The rows of A fall into 4 groups, and each row is roughly a mix of its group's hidden directions; one row fits no group.
A, 144 rows:
[[-43 -42   3 -31   2  -5  -1 -11  -5 -22]
 [ -4  -2 -24   6 -38 -19  -9 -36  29 -25]
 [ 17  20  32 -42 -11  29  23 -17   0  -3]
 [  7 -42  33   2   4   5 -26   8  23 -32]
 [ 20  33  -2 -25 -48   6   7 -11   6  23]
 [ 17  34  -8  23  36 -21   5  24 -21 -20]
 [-16   5   8  28  -2 -39  29 -10  14  38]
 [ -4  -6  -2   7  20  -5  60 -11 -20  25]
 [  4  -4  12  23   7  54  -1  -9 -18  35]
 [ 17  47  -1  -8 -24  -4 -34   4  12  27]
 [ 47  18  11  -8 -26 -28 -17  18   6  22]
 [-29  18  46 -15  24 -11 -19  16   0 -22]
 [-23   9  15 -15  41  -4  37  15 -29   1]
 [ 17  -8  59 -20   2   9   8   2  -1  31]
 [ 55  16 -16 -25 -13 -15 -14  -5  13  19]
 [ -9  40 -44   2  19  23 -17 -14  14   4]
 [ 36 -20   8  17 -21  -6  21 -42 -23   0]
 [-11   0 -48 -13   2   4  -9 -47 -13  14]
 [-16  46 -28  13   1   4 -15  20  28  23]
 [-35  -8 -21  14  34   8   6  39 -17 -17]
 [ -7 -44 -25 -11  12  11 -17 -30  20  27]
 [ 26  -8 -11 -36 -35 -13 -10  39   3  -6]
 [-13  33  -1  35 -10   0  -8 -49  -5 -11]
 [ 26 -28   3  46 -37  -1 -11  11   8   3]
 [-42  12   7 -26 -16   8 -24 -20  -5  37]
 [ 16 -13  31  -5  20 -19  23 -40   0 -31]
 [  3 -21  -6  13  44  19  11 -28  -1 -38]
 [  4   4 -34  20 -31   1 -18  38  30   4]
 [ 27  -4  26 -43   6 -12  28  -1   5 -31]
 [  0  12 -15  -6   5  -6 -21  25 -59 -16]
 [ 26  43   2  14 -20  -6  -3 -37 -11  24]
 [ 21  18 -40  37  -5   4  35  -5  -6  13]
 [  2  11  -7  53   8  20  -4  12  24 -33]
 [-10 -27 -19  19  -8  -9 -22 -40  24 -29]
 [-25 -15  39 -28   5  -2  -8  25 -28 -24]
 [-14 -26  36  18 -45   7 -11   1 -22   2]
 [  9  17  -7   8  43  15   8  32 -34 -21]
 [-12  -7  23 -36  38   6  20 -31 -19   5]
 [-15  -2  24   9 -57  -2 -14   8  -3  30]
 [-30  32  15  25   0 -13 -19   3  38  23]
 [-28 -26  24  20  26 -15  18  30 -20  18]
 [-29 -34  15 -25  12  -1  27 -18 -24  24]
 [-15  -5  -5 -41  -8  -6  14  52   3 -18]
 [ -8 -38  15 -14 -38  -4  -3  26 -34  -6]
 [ 20 -39  26 -13 -17  -3 -23  -9  30 -25]
 [-36 -28 -30 -18   0   2  -2  42  14   0]
 [  1   3 -32  -4  33   3  28 -21 -35 -24]
 [  5 -23  27 -36  16 -12   8  37 -20  23]
 [-18   8  23  45  42   3   7  20   8  -8]
 [ 22  22 -35  31 -35  12  16 -21   0  -2]
 [-24  35  32   3   3 -14 -10  28  29  22]
 [  3  38 -19   0  14   3   4 -26  42  28]
 [ 39 -16   3  48 -25  -2 -10   0  20   6]
 [ 10  12 -34  -5 -20 -12 -13  49  -9  24]
 [-11 -49   9  22   4  16  -9  18 -10 -37]
 [ 16  38 -25 -31  30   8 -26  -1 -11 -16]
 [-43 -13 -14  -7 -37 -14  -6  18  18  27]
 [  0  12 -20 -34  16 -12 -15  52 -10 -10]
 [ 12 -21   3 -53   6 -26  28   6  12  13]
 [ 62  -5 -23 -10   8 -24  -6   7  -7  -2]
 [  5  10 -45  -3 -31  21 -36  -9  -6  18]
 [-10  27  36  36   1  12  -6 -40 -10  -3]
 [  8 -24   3 -25 -24   9   9  49 -19  22]
 [  9 -19 -19  18  34  -1  27   6  43  19]
 [-27  25  30  28  33   7  21   6 -21 -14]
 [  7  19 -31  46   0  17 -23   9  30   2]
 [ 25 -54 -29  -9   4  -1  -6  11  14  22]
 [ 51  -7 -15  -9  -3  29 -28 -16  19  -5]
 [ 17  21 -41  48  -3   2   0   9  17  11]
 [-14  -1 -26  37   6  22  23 -45   3   1]
 [-20 -60  -6   1 -18   4  19  21   5  -5]
 [  2 -32  22   8  23  27  14   1 -33 -34]
 [ 19   8  24 -23 -31  -4  15  47  -4  17]
 [ 16  45  17  27  10  15  11  27 -13 -26]
 [-15 -36 -28 -38  -2 -38  -5  -1  -7  -6]
 [ -7 -31  19  -4 -26   0   1   9 -53 -18]
 [ 11 -30  17 -34  -8  22  -8 -30  -7  34]
 [ -6 -34 -13   8  -1 -40 -15 -39 -20   9]
 [ 10  45 -13 -21  15 -10  12  30 -24  24]
 [ 22 -12  12 -15  37 -16  20  28 -19 -33]
 [-20 -11 -28  20  23 -10  47   7 -24 -12]
 [ -8 -15  -9  -9  58   7  33  16   1   7]
 [  8  13 -26  17  25 -42 -32  16  13 -19]
 [ 37  28   2   9  37  34   2  13 -16  -9]
 [ 28  -1 -21  30  28   8  -8  33  -8 -33]
 [-30  41 -11 -38  15 -10   6  20 -13  12]
 [ 11  30  24  -8 -13 -47  -1 -16  31  -4]
 [ 16 -11  14 -30 -17 -32 -25  10  42  -7]
 [  9   0   1   2 -56   2   6  22  25 -30]
 [ 27   2 -29  38  22   7   1   4  27  30]
 [ -3   9  17  13   8  11  22 -26  34  47]
 [-11   1 -29 -16  -2  28  23  17 -15 -47]
 [-37   0  16  20  -6 -36   3 -24 -36   1]
 [ -1  42  15 -17  19 -41  22  19   0  -7]
 [-21  -7  49   0  38 -18   7  18  12  -9]
 [-18 -14  -6 -21  18   9   6 -53 -18  27]
 [ 23  14 -41  -6 -15   8 -44  18  -2 -12]
 [ 50   6  -7   3   7  18   8  17  37 -23]
 [ 26  19  20  20 -26  -1 -19 -24  -7 -42]
 [ 36  39   5  15 -14 -19  15  35   2 -15]
 [ -1 -46  22 -20  35   5  14  12 -23  -9]
 [-25  62  -3  21   6   2  -8   4 -11  -1]
 [-13  -1 -39  11  23  16 -13  47 -18   4]
 [  1  -7  16 -17  10  -5  18  61 -15 -14]
 [ 22 -27  12 -23  29  -8  20  19 -25 -33]
 [ -7 -27 -27   1  30 -19 -26 -14   9 -40]
 [ -4 -38  -9 -29 -23  27   1 -37   2 -16]
 [ 12  44  -2   2 -14  -7   2  44 -30   9]
 [  2 -43  36  -2 -36  -8  -5  -6  20  16]
 [ -5   7 -24 -45  25  22  16  -8 -25 -23]
 [-30 -28 -12   8  35 -25  -4 -28   3 -25]
 [ 17  32  36 -29 -11 -23 -12   4  16  27]
 [ -4   3  28 -18 -28 -16 -34  -6  41 -13]
 [ -1   6   5  22 -46 -30   3  20  31 -19]
 [  7  17 -16 -29   4 -17  46  -7 -32  16]
 [ 16  -1   0 -27   4  11  29  16  46  31]
 [-50 -14  14  35   8  -7  16 -15  17 -17]
 [ -8 -37  44   0 -12  -4  22 -25  25  -1]
 [ 15  22  33 -20  13 -20   9  34  -9  33]
 [-18 -37  35  23  19  -2  28  -6  -7 -23]
 [  2  13  37  16  -8 -32  10  25  28 -28]
 [ 14 -35   7 -18   9 -19   7  38  39   2]
 [-52 -23   5 -22   4  15 -12 -22 -20  17]
 [ 32  17   6   2 -30  24 -16  10  28 -37]
 [  3  20 -20  25  14 -23  39   6  15  36]
 [-28   9  -1   7  -6  26 -60   2   1   5]
 [-19  21 -26  30  19   0 -18  20  15  39]
 [ 15 -40 -27 -28  -6  17   8 -31 -20 -13]
 [-37  -2   8 -18  41  -1  -8  19 -20  30]
 [  5 -23 -28  11  14   5   8  12 -44 -37]
 [ 24  13   5   1  16  -5 -13  58   5 -26]
 [  1  21 -22  33 -24  14 -12  28  28  27]
 [ 11  14  26   4 -21   6 -26 -12 -51 -16]
 [ 31 -18  -8   5 -26 -26   5  -2  50   5]
 [ 39  22   0 -41 -23  12  -4  29  -1   7]
 [  3  38  11 -14 -23  -6   8 -36 -33  24]
 [ -7 -44 -15  -1  12 -42 -23  20   5 -13]
 [-37  41 -21  12  15   7   3   6  30  21]
 [-23  -4   9  14   8 -39   2 -40  24 -24]
 [ 16   6 -41 -12  15 -25  21  20   2  38]
 [-25  38  33 -11  13 -10 -30  16   1 -23]
 [-21  23  14 -28  -1 -28 -34  13  29  18]
 [ 36  24  15  27  17 -24  13 -12 -32 -14]
 [ -2  12  10  30  34 -35  34  -7 -20  12]]
In each list below, two rows fit none of the groups, and each other row fits one group, some only roughly. Which are they? Name them in the order they come.
  * j710: [-28   0 -17  19  54 -10   0 -21 -19   5]
  * j942: [ 45 -40   7 -13  -1 -23  28   3  -4  -9]
  * j543: [-38  25  41  -5   4 -27 -15 -11 -16  10]
  * j391: [-46  29  25 -23  -3   5   2 -15 -20  20]
  * j640: [ 29   6  17 -39  17  24  -7 -11 -31 -24]
  * j578: [ 19   7  13 -34 -29   1  -8 -38 -31  13]
  * j549: [  4 -39 -11   6  -9  13  25 -35  36  12]
  * j461: [  2   4 -30 -18  38 -28  33 -21  -6  15]
  * j350: [ 20  -5   8 -38  31 -16   6 -24 -37   9]
  * j623: [  9  59  -3 -22 -19  -7  26   6   0   3]
  * j189: [-28  37  38   9  29 -11  19  11  -2 -13]
 : j543 j461
  * j95: [-29 -21 -32  15  23  18  -5  13  30  27]
  * j512: [ 35  32 -32 -17   3 -11 -10  17 -33  -6]
  * j211: [-11 -26 -44 -29  18 -14  17 -27   3  12]
  * j563: [-15 -12 -20  41  29  28  -8  -1   5 -33]
  * j316: [ 26  16  32  -4  -4 -33   4  27 -36 -10]
  * j541: [ 23  14  22 -39  -7   0  42  -7 -14  23]
  * j653: [ 51  13 -15  33  13  -4   6 -17  26   3]
  * j428: [-17  12  47 -18 -33   3 -27   2 -17  14]
  * j494: [ 55   2   9 -12 -14 -34  10 -18  12  -9]
  * j465: [ 12  -7  29  -4  -1  25  -3 -42  29 -30]
  * j916: [ -4 -11  42 -19  30  -6  -9  20  -9 -39]
  * j931: [ 52 -18  -8 -28   2 -21 -10 -16  -7 -24]
  * j259: [ 38 -21 -23   7   9 -25  37   8 -24  -9]
 : j211 j541
  * j869: [ -8  23 -12  41 -42  15  15  14   9 -17]
  * j420: [ 15 -20  41  -5 -22 -36 -20   1  26   9]
  * j557: [ 38 -29   4  10 -16  22  41  -6 -12  17]
  * j605: [ 27 -43 -15 -22 -28  19 -25  -9  -5 -13]
  * j94: [ 15  15  30 -46 -32  -6  -2 -20 -18   2]
  * j762: [-26  12  52  -1  -5 -12 -15  -7  32 -16]
  * j396: [ 23   7 -35  29 -12  16  25  35  -8  17]
  * j82: [-37  22  25  -1  10 -13  43 -14  -1 -21]
  * j888: [  9  11   6  36 -31  44  -6 -17  10  20]
  * j370: [  8  -6   0  10  47  45   0  10   6 -28]
 : j557 j396
  * j929: [ 0 48 28 27 -3 -9 33 14 10  1]
  * j864: [ 40   3 -25 -16  32 -30  19  17 -10  -9]
  * j326: [-38  11  33  -2  32  24  21 -10 -22  -2]
  * j166: [-28 -38  23  33  13  10 -22   6 -11 -22]
  * j103: [ 16 -43 -16 -37  10  -5  33 -14  -2 -10]
  * j89: [-11  34 -13 -15  20   4   3 -18  14  51]
  * j322: [ 18  16 -57 -15 -15  -4  13 -11  -8  25]
  * j310: [ 52  12  -2 -35  -8 -27  -1   2 -18  -3]
  * j885: [ 11 -18  -4 -13  47  41   9  -2  24  11]
  * j374: [ 51   2 -24 -13   8 -12  15  24  19  25]
  * j434: [ 51  -2  -4  15   9  19   2 -23  36 -11]
 : j166 j89
